(in the rows, 128 means zero)
Where one turn sends some rows of the set: a few examples, then the rows asked
gipof: [132 154  97 119 122 132 126 103 137 101 125 130 149 142 132  99 118 144
 123 137 121 162 155 132]
filel: [ 81 148 112 134 121 140 136 144 125 115 131 102 104 118 132 121 145 131
 149  93 119 109 118 127]
fizu: [140 143 157 120 122 147 111 137 107 126 129 113 111  99 122 101 126 140
 137 154 118  99 141 126]
Terag: [108 137 141 155 130 126 119 130 143 115 135  92 137 118 152 148 121  95
 136 135 125 127 112 129]
fel: [124 132 134 111 141 135 126  98 134 149 113 133 114 116 158  95 128 149
 102 130 132 108 136 122]
regam: [105 119 104 125 122 101 115 128 164 105 143 107 124 117 123 109 110 142
 126 148 117 145 155 116]
lub: [138 147 128 124 175 119 145 104 118 105 144 113 118 119 124 106 110 127
 116 150 143 133 162 128]
retu: [122 147 130 108 143 131 143 129 105 115 148 143 114 151 149 125 116 134
 124 109 129 114 110 164]
kuvo: [116 147 104  96 114 123 121 101 126 105 122 135 132 125 132 111 108 153
 120 117 143 154 160 150]
Gubo: [117 183 131 119 128 152 134 116 119 111 118 112 124 143 147 106 155 137
 133 110 110 129 138 134]
reko: [ 95 141 103 131 132 135 155 156 131 115 140 106 118 111 121 155 116 123
 147 123 123 125 105 123]
Viv: [149 141 130 139 162 120 128 102 112 108 125 111 108 125 138  90 135 112
 121 139 132 129 152 150]
logeb: [113 202 132 113 144 143 128 123 132 112 116 115 111 116 144 124 139 125
 131 135 123 131 128 130]
Padav: [102 118 127 114 128 141 150 143 127  98 158 123 123 136 130 143 136 126
 135 129 105 163 108 131]
pem: [113 137 141 117 113 142 155 146 149 112 144  99 102 121 142 144 122 110
 139 126 108 131 103 120]
vakuv: [116 135 127 130 154 135 125 115 103  99 140 137 123 155 133 122 127 135
 116 125 119 145 109 170]
fik: [106 103 135 104 126 107 121 127 147 120 139  99 115 108 136 110 105 144
 145 129 129 111 165 118]
kufib: [103  92 124 120 133 142 146 115 145 113 135 121 124  96 128 105 105 145
 151 122 137 135 161 116]
sazub: [109 159 114 153 135 122 132 117 122 126 124 101 137 151 147 124 135 124
  97 147 150 135 119 121]
Kode: [123 134 127 143  99 148 130 141 101 109 142 129 139 122 103 140 101 142
 125 143 140 138 132 149]
novok: [113 138 116 122 108 149 149 113 126 110 137 106 142 109  99 118 120 113
 115 174 140 129 157 135]
dipe: [118 163 146 136 126 145 145 132 131 129 147  78 120 102 111 100 129 128
 122 162 138 123 117 137]
Tata: [125 111 134 126 135 132 139 120 136 119 138 113 115 108 146  87 133 105
 163 124 135 128 167 117]
luv: [114 117 131 116 104 135 135 129 132 131 146 129 140 116 110  93 116 164
 128 130 149 122 118 166]
fozi: [115  83 113 112 138 126 121 109 118 129 125 111 132  91 125 120 131 147
 127 110 111 131 135 134]
Sode: [118 125 113 113 141 122 116 104 118 149 115 126 127 144 130  98 147 156
 103 120 134 119 130 126]
Vap: [ 96 129 140 121 122 139 127 136 140 110 128 112 118 116 128 155 121 106
 157 109 136 123  99 138]
rotip: [112 153 122 139 128 141 146 103 126 115 128 113 133 141 128 145 114 127
  89 127 155 145 110 121]
nogof: [102 136 143  96 102 157 130 130 124 118 131 135 133 123 126 110 144 131
 133 143 123  88 119 151]
dera: [108  97 121 110 134 121 133 120 136 119 126 100 114  75 140 121 112 134
 132 150 119 142 158 131]

Viv -> sazub
reko -> kufib
Now find these:
nogof -> fizu
Terag -> regam
kuvo -> retu

Where one turn sends some rows of the set: a few examples, then the rows asked
vutov: [130 112 129 111 132 122 145 109 115 105 146 151 151 107 131 125 140  88
 128 142 156]
Funed: [143 150 118 105  94 165 143 109 138 128 130 139 144 133 133 144 129 132
 131 157 130]
gotel: [120 141  86 107 105 131 149 147 113 113 135 160 143 129 118 146 111 126
 148 135 129]
nevas: [129 107 139 108 115 106 150 101 148 134 125 152 148 118 129 131 144 140
 153 103 119]
Rubo: [139 117 128 106 141 150 146 112  92 124 132 112 130 136 132 113 142 116
 117 102 119]
tagol: [132 145 122 116 120 162 139 125 112  98 147 135 115 121 114 127 112 107
 132 154 129]
Tem: [127  88 124 139  97 125 140 108 151 142 113 136 111 118 114 140 129 132
 127 108 116]
Bima: [148 118 118 131 125 143 149 128  87 130 152 120 153 140 120 111 162 127
 126 116 131]
sati: [117 140 115 112  79 115 160 128 141 131 130 139 118 132 135 160 124 120
 147 118 121]
rolut: [135 117 117 133  86 135 147 136 157 159 113 132 143 122 128 120 112 117
 139 158 128]
rifir: [130 127 115 118 115  92 143 118 153 141 116 129 159 120 103  92 138 120
 138 108 121]
Dis: [134 132 117 126  86 102 165 124 142 130 100 145 134 122 125 153 112 115
 143 131 119]
lere: [128 143  92 104 113 156 137 109  98 120 141 136 127 125 108 105 128 136
 151 165 111]
zuvu: [134 127 124 118 107 132 139 100  96 109 163 120 132 135 110  88 134  98
 117 129 128]
Faf: [143 119 130 138  93 100 148 104 143 149 104 124 128 113 102 129 143 130
 124 103 129]
pama: [134 121 130 124  77 144 148 114 152 164 128 130 128 139 116 123 137 111
 142 159 119]
Roba: [144 127 118 138  92 152 153 126  88 134 159 133 149 119 112 106 141 110
 120 107 107]
rar: [117 121  80 107 110 117 138 113 110 109 123 121 102 131 143 128 128 130
 137 134 133]
Zomeg: [135 126 109 116 106 143 154 110  82 127 131 122 120 128 117 107 128 113
 122  95  89]
bof: [132 131 106 121 123 138 146 116  79 107 137 147 116 115  99 152 133 129
 141 147 135]
Feg: [120 120  99 107 109 130 132 103  80 128 164 120 132 123 121  92 139 129
 124 119 134]
nole: [133 121 122 122 104 123 142 114  73 126 160 118 103 129 112 109 130 116
 126 118 137]
Lupi: [100 126 106  97 134 104 153 115 129 138 125 151 153 107 116 157 132 101
 129 115 125]
zaki: [117 122 116 103 129 106 154 121 129 156 104 148 152  92 130 151 113 116
 136 124 128]
Lasup: [134 151 120 117  88 144 143  86 125 142 143 123 116  97 132 115 123  99
 116 149 109]
zin: [133 116 133 138 111 107 139 137 148 161 120 122 127 111 100 103 122 111
 128 109 133]
razum: [112 100 106 110 130 127 140 113 128 178 121 140 153 120  95 118 144 105
 136 156 124]
reri: [129 134 119 103 122 165 139  94  91 127 147 154 143  90 111 129 133 125
 132 151 128]
Kuda: [129 133 116 105 135 138 150 116 106 132 122 165 148 108  89 143 110  87
 126 147 118]
doga: [129 120 102 117 126 116 147 110 142 167 100 133 168 115 113 121 135 121
 135 160 122]
Zonu: [134 134 126 112 109 129 142  81  83 120 160 121 130 115 119 117 146 116
 109 115 133]
kudi: [122 132 122 120 134 100 145 132 148 161 148 137 157 110 112 109 136 128
 150 119 109]
gutod: [138 123 109 106 121 154 140 110 100 171 112 139 121 124 101 137 127 133
 141 166 124]
detun: [136 121 103 127 104 108 148 117  82 160 148 145 130 105 103 108 144 118
 155 161 128]
depu: [124 114 124 112 100 110 139 112 147 153 118 134 147  98 127 113 133 140
 134  89 135]
Zedip: [126 123 113 152 116 115 140 122 158 156 132 120 129 115  91 120 130 111
 118 128 102]

depu -> Faf
vutov -> rar
Now find these:
razum -> Lupi
Funed -> gutod
Zonu -> nole
bof -> tagol
kudi -> nevas
doga -> zaki
Roba -> Bima

